Look-ups in named tables: a row name and a column name give one cell, copied from the table.

volade =
         zomak   vigeg  kevugo    gobu    zivo     tup    bido     mot   gigif    teto
pif      14638   46986   -7989  -12285   40618  -81280  -26809   67979   47657  -89811
lem      20467   36643   -2223     687   46927  -72903  -22594   59239   37532  -78783
vifa     14900   43050     584   -4432   42975  -78041  -16326   67935   42874  -84275
bev      89151  -48913   88690   95077   58163  -21925   74573   20789  -47556   -5882
gumedo  -76978    1227  -30914  -79084  -72928   43747  -48366  -44957   40976   32643
somati   13997   34753    4307   -6998   45750  -74029  -19003   67723   44867  -82627
dakeri   -5104   34240  -13552  -26853   32889  -63128  -33379   52355   39084  -64260
kito     94675  -49607   81069   92694   44693  -21411   67551   17493  -53842  -12256
soviva  -14464  -50183   30009   10296  -42459   73111   23594  -58316  -27420   91550

teto of vifa: -84275
mot of vifa: 67935
gobu of gumedo: -79084
zomak of somati: 13997
gigif of somati: 44867
gigif of dakeri: 39084

taganof
          mek   dep  tudubem   rav   bof   bim  disivim  dodas   suz
tafis     -95  -126      113   535  -210  -103      337    363   195
baz       394     7     -379  -213   504  -379      393    -48    62
zizug     296    14     -261  -129   374  -267      308    -13    63
femed     227   299        8  -574   372   298     -355   -356  -137
las      -378    76      537   351  -511   532     -369    152    18
vivafi    314    14     -281  -142   397  -286      325    -18    64
lodakog  -138  -202      105   692  -290  -191      454    466   241
rom       116   -50     -104   138   112  -194      296    132   105
fuda      230   302        7  -581   377   302     -359   -360  -139
kop      -334    67      468   296  -449   468     -334    124     9
pida      346     7     -331  -186   442  -331      346    -41    56

What is the dep of kop in taganof?
67
What is the rav of fuda in taganof?
-581
What is the rav of rom in taganof?
138
What is the mek of baz in taganof?
394
What is the tudubem of kop in taganof?
468
What is the suz of pida in taganof?
56
What is the mek of femed in taganof?
227
What is the bof of pida in taganof?
442
What is the bof of baz in taganof?
504

Table livube
columns: kag, bok, rem, kof, dezi, kidevo, feg, betizof
gel: [-38, -47, 25, -43, -85, 15, 65, -7]
vasinir: [-36, -27, -16, 3, -1, -19, -41, -48]
dar: [-55, -40, 26, -43, 21, -19, 33, -73]
zureb: [-72, -47, -20, 6, -25, -23, -56, -67]
kem: [-22, -14, -9, -5, -1, -3, -15, -14]
mim: [-83, -14, -2, -9, 40, -20, -91, -27]
totufo: [-33, -46, 23, -42, -80, 15, 61, -8]

dezi of vasinir is -1
kidevo of zureb is -23
dezi of totufo is -80
rem of kem is -9
dezi of zureb is -25
feg of dar is 33
kag of zureb is -72
dezi of dar is 21
rem of zureb is -20
betizof of gel is -7
kidevo of kem is -3
betizof of kem is -14
betizof of vasinir is -48
kidevo of mim is -20
kag of totufo is -33
betizof of mim is -27
bok of mim is -14
dezi of kem is -1

molukor.csv
,nop,gidori,rimad,gaz
muruke,94,162,135,131
zama,116,151,175,76
mag,71,56,134,123
sobiso,69,94,130,140
pusanes,109,143,169,137
bez,163,152,167,209

sobiso, nop: 69
pusanes, gaz: 137
mag, gaz: 123
bez, gidori: 152
mag, rimad: 134
mag, nop: 71
sobiso, rimad: 130
zama, gaz: 76
bez, rimad: 167
mag, gidori: 56
muruke, nop: 94
zama, gidori: 151
sobiso, gidori: 94
bez, nop: 163
pusanes, rimad: 169
muruke, gaz: 131
muruke, rimad: 135
sobiso, gaz: 140
Which row has the largest gaz? bez

Table fif
|  | dono | gak | vonu | sunifol | sarut | pifo | vus | tuf | vesanik | lisukes |
|---|---|---|---|---|---|---|---|---|---|---|
| gadete | 27 | 95 | 96 | 29 | 30 | 200 | 93 | 31 | 114 | 163 |
| kisalif | 195 | 122 | 155 | 190 | 185 | 54 | 139 | 175 | 120 | 71 |
| nos | 166 | 52 | 171 | 205 | 110 | 168 | 185 | 76 | 28 | 164 |
| fase | 150 | 155 | 60 | 161 | 99 | 129 | 122 | 114 | 102 | 124 |

gadete, sunifol -> 29
nos, pifo -> 168
fase, sunifol -> 161
kisalif, sunifol -> 190
fase, tuf -> 114
fase, pifo -> 129
gadete, vesanik -> 114

pok:
,guz,kufa,zet,bup,tufabur,todu,sif,gini,benumos,naleg
rarul,63,128,55,38,107,30,30,129,142,31
gotudep,137,93,118,130,157,14,80,136,107,16
govise,212,10,202,210,157,41,170,114,16,47

gotudep, benumos => 107
govise, bup => 210
govise, gini => 114
govise, benumos => 16
govise, guz => 212
gotudep, sif => 80
rarul, tufabur => 107
govise, kufa => 10
govise, todu => 41
rarul, bup => 38
rarul, benumos => 142

ketine:
columns: kuvob, lezuzib
vus: [3.413, 7.586]
mozo: [0.602, 5.924]
lapavi: [3.112, 6.105]
fefo: [1.020, 5.349]
tudu: [7.637, 6.486]
mukiv: [3.368, 5.610]

What is the lezuzib of mukiv in ketine? 5.610
What is the lezuzib of tudu in ketine? 6.486
What is the lezuzib of fefo in ketine? 5.349
What is the kuvob of mukiv in ketine? 3.368
What is the lezuzib of mozo in ketine? 5.924
What is the kuvob of tudu in ketine? 7.637
What is the kuvob of fefo in ketine? 1.020
What is the kuvob of lapavi in ketine? 3.112
What is the kuvob of mozo in ketine? 0.602
What is the lezuzib of lapavi in ketine? 6.105
What is the kuvob of vus in ketine? 3.413
What is the lezuzib of vus in ketine? 7.586

Table gukira
columns: vez, ditanur, pez
rurog: [-3573, -2234, -1808]
gubug: [3175, 6444, -6567]
runa: [2423, 3861, -4985]
tuzi: [3113, 2773, 1977]
gelisuv: [-6929, -9044, 5744]
pib: [3641, 3339, -4617]
loto: [-4207, -3551, -2367]
lof: [620, 46, -3205]
zenevi: [1135, 202, 122]
zik: [-5477, -8764, 4269]
mov: [4171, 5278, -5026]
manag: [-3072, -1534, -2819]
delelap: [1259, 858, -4010]
goguzo: [3636, 3468, -3773]

goguzo, pez: -3773
manag, vez: -3072
zik, vez: -5477
runa, pez: -4985
gelisuv, vez: -6929
pib, ditanur: 3339
mov, vez: 4171
gubug, vez: 3175
gubug, ditanur: 6444
Which row has the largest ditanur? gubug

Table tezo
         nizuna  senazez  vugoz  kisira  dep
tef         113       89    127     128  114
pak         127      108    106     114  115
zuf         125       99    125     138   95
kenus       143      116    139     149   93
gosagu       95      124     75      60  136
zan         108       88    142     148   99
kovevu       72      133    194     141  128
desip       116      153     61      57  122
dosodev     142      158    118      97   92
teneg       101      101     77      83  140
buba        115       97    111     118  114
bileri      135      150    104      91   97
zam          66      110    163     139  102
bini        109       87    136     135  114

zan, kisira: 148
bileri, dep: 97
pak, vugoz: 106
gosagu, dep: 136
tef, nizuna: 113
desip, senazez: 153
zuf, nizuna: 125
bini, kisira: 135
gosagu, senazez: 124
kenus, nizuna: 143
pak, dep: 115

lon =
columns: gon, kub, det, leso, pul, mureram, gozetap, kul, gug
bem: [0.6, 0.6, 0.6, 0.6, 0.6, 0.6, 0.7, 0.7, 0.7]
zub: [0.7, 0.7, 0.6, 0.6, 0.7, 0.6, 0.6, 0.6, 0.7]
kep: [0.0, 1.0, 0.5, 0.7, 0.4, 0.5, 0.8, 0.4, 0.7]

det of zub = 0.6
gon of bem = 0.6
mureram of kep = 0.5
mureram of zub = 0.6
leso of kep = 0.7
kul of bem = 0.7
det of kep = 0.5
mureram of bem = 0.6
gozetap of kep = 0.8
kub of zub = 0.7
kub of bem = 0.6
det of bem = 0.6

Table fusono
|  | bobote | vuteni | mipo | kurut | kovin | farik | labo | nopimo | fufeg | topiruk |
|---|---|---|---|---|---|---|---|---|---|---|
| nelinib | 130 | 14 | 173 | 116 | 190 | 72 | 52 | 80 | 52 | 50 |
| fab | 80 | 101 | 151 | 109 | 116 | 116 | 158 | 86 | 165 | 128 |
| midadap | 155 | 131 | 32 | 129 | 59 | 201 | 69 | 103 | 49 | 172 |

What is the kurut of fab in fusono? 109
What is the fufeg of fab in fusono? 165
What is the vuteni of fab in fusono? 101
What is the mipo of midadap in fusono? 32
What is the bobote of fab in fusono? 80
What is the topiruk of nelinib in fusono? 50
What is the nopimo of fab in fusono? 86
What is the vuteni of midadap in fusono? 131
What is the vuteni of nelinib in fusono? 14
What is the mipo of nelinib in fusono? 173
What is the labo of fab in fusono? 158
What is the farik of midadap in fusono? 201
What is the farik of fab in fusono? 116
Which row has the largest topiruk? midadap

pelaz:
cols = zenovo, tilegep, nuv
giri: [-1.10, 0.89, -4.49]
zibas: [-1.17, 0.81, -4.53]
poripom: [-8.79, 1.60, -6.51]
per: [-0.59, -5.62, -2.47]
mem: [-9.70, 1.67, -6.82]
pizeleg: [1.91, -8.03, -1.15]
lepif: [-3.92, 2.31, -5.57]
kib: [-5.19, -2.82, -4.91]
madobi: [3.93, -9.58, -0.17]
farefe: [-1.01, 0.85, -4.51]
gilufam: [6.37, -9.84, 0.43]
bebo: [5.34, -9.68, 0.19]
masu: [5.38, -9.67, 0.20]
kedo: [-9.60, -0.02, -6.65]

per, zenovo -> -0.59
pizeleg, zenovo -> 1.91
kedo, zenovo -> -9.60
per, nuv -> -2.47
madobi, tilegep -> -9.58
gilufam, nuv -> 0.43
bebo, nuv -> 0.19
mem, nuv -> -6.82
kedo, tilegep -> -0.02
kib, nuv -> -4.91
kib, tilegep -> -2.82
farefe, nuv -> -4.51
Which row has the largest nuv? gilufam

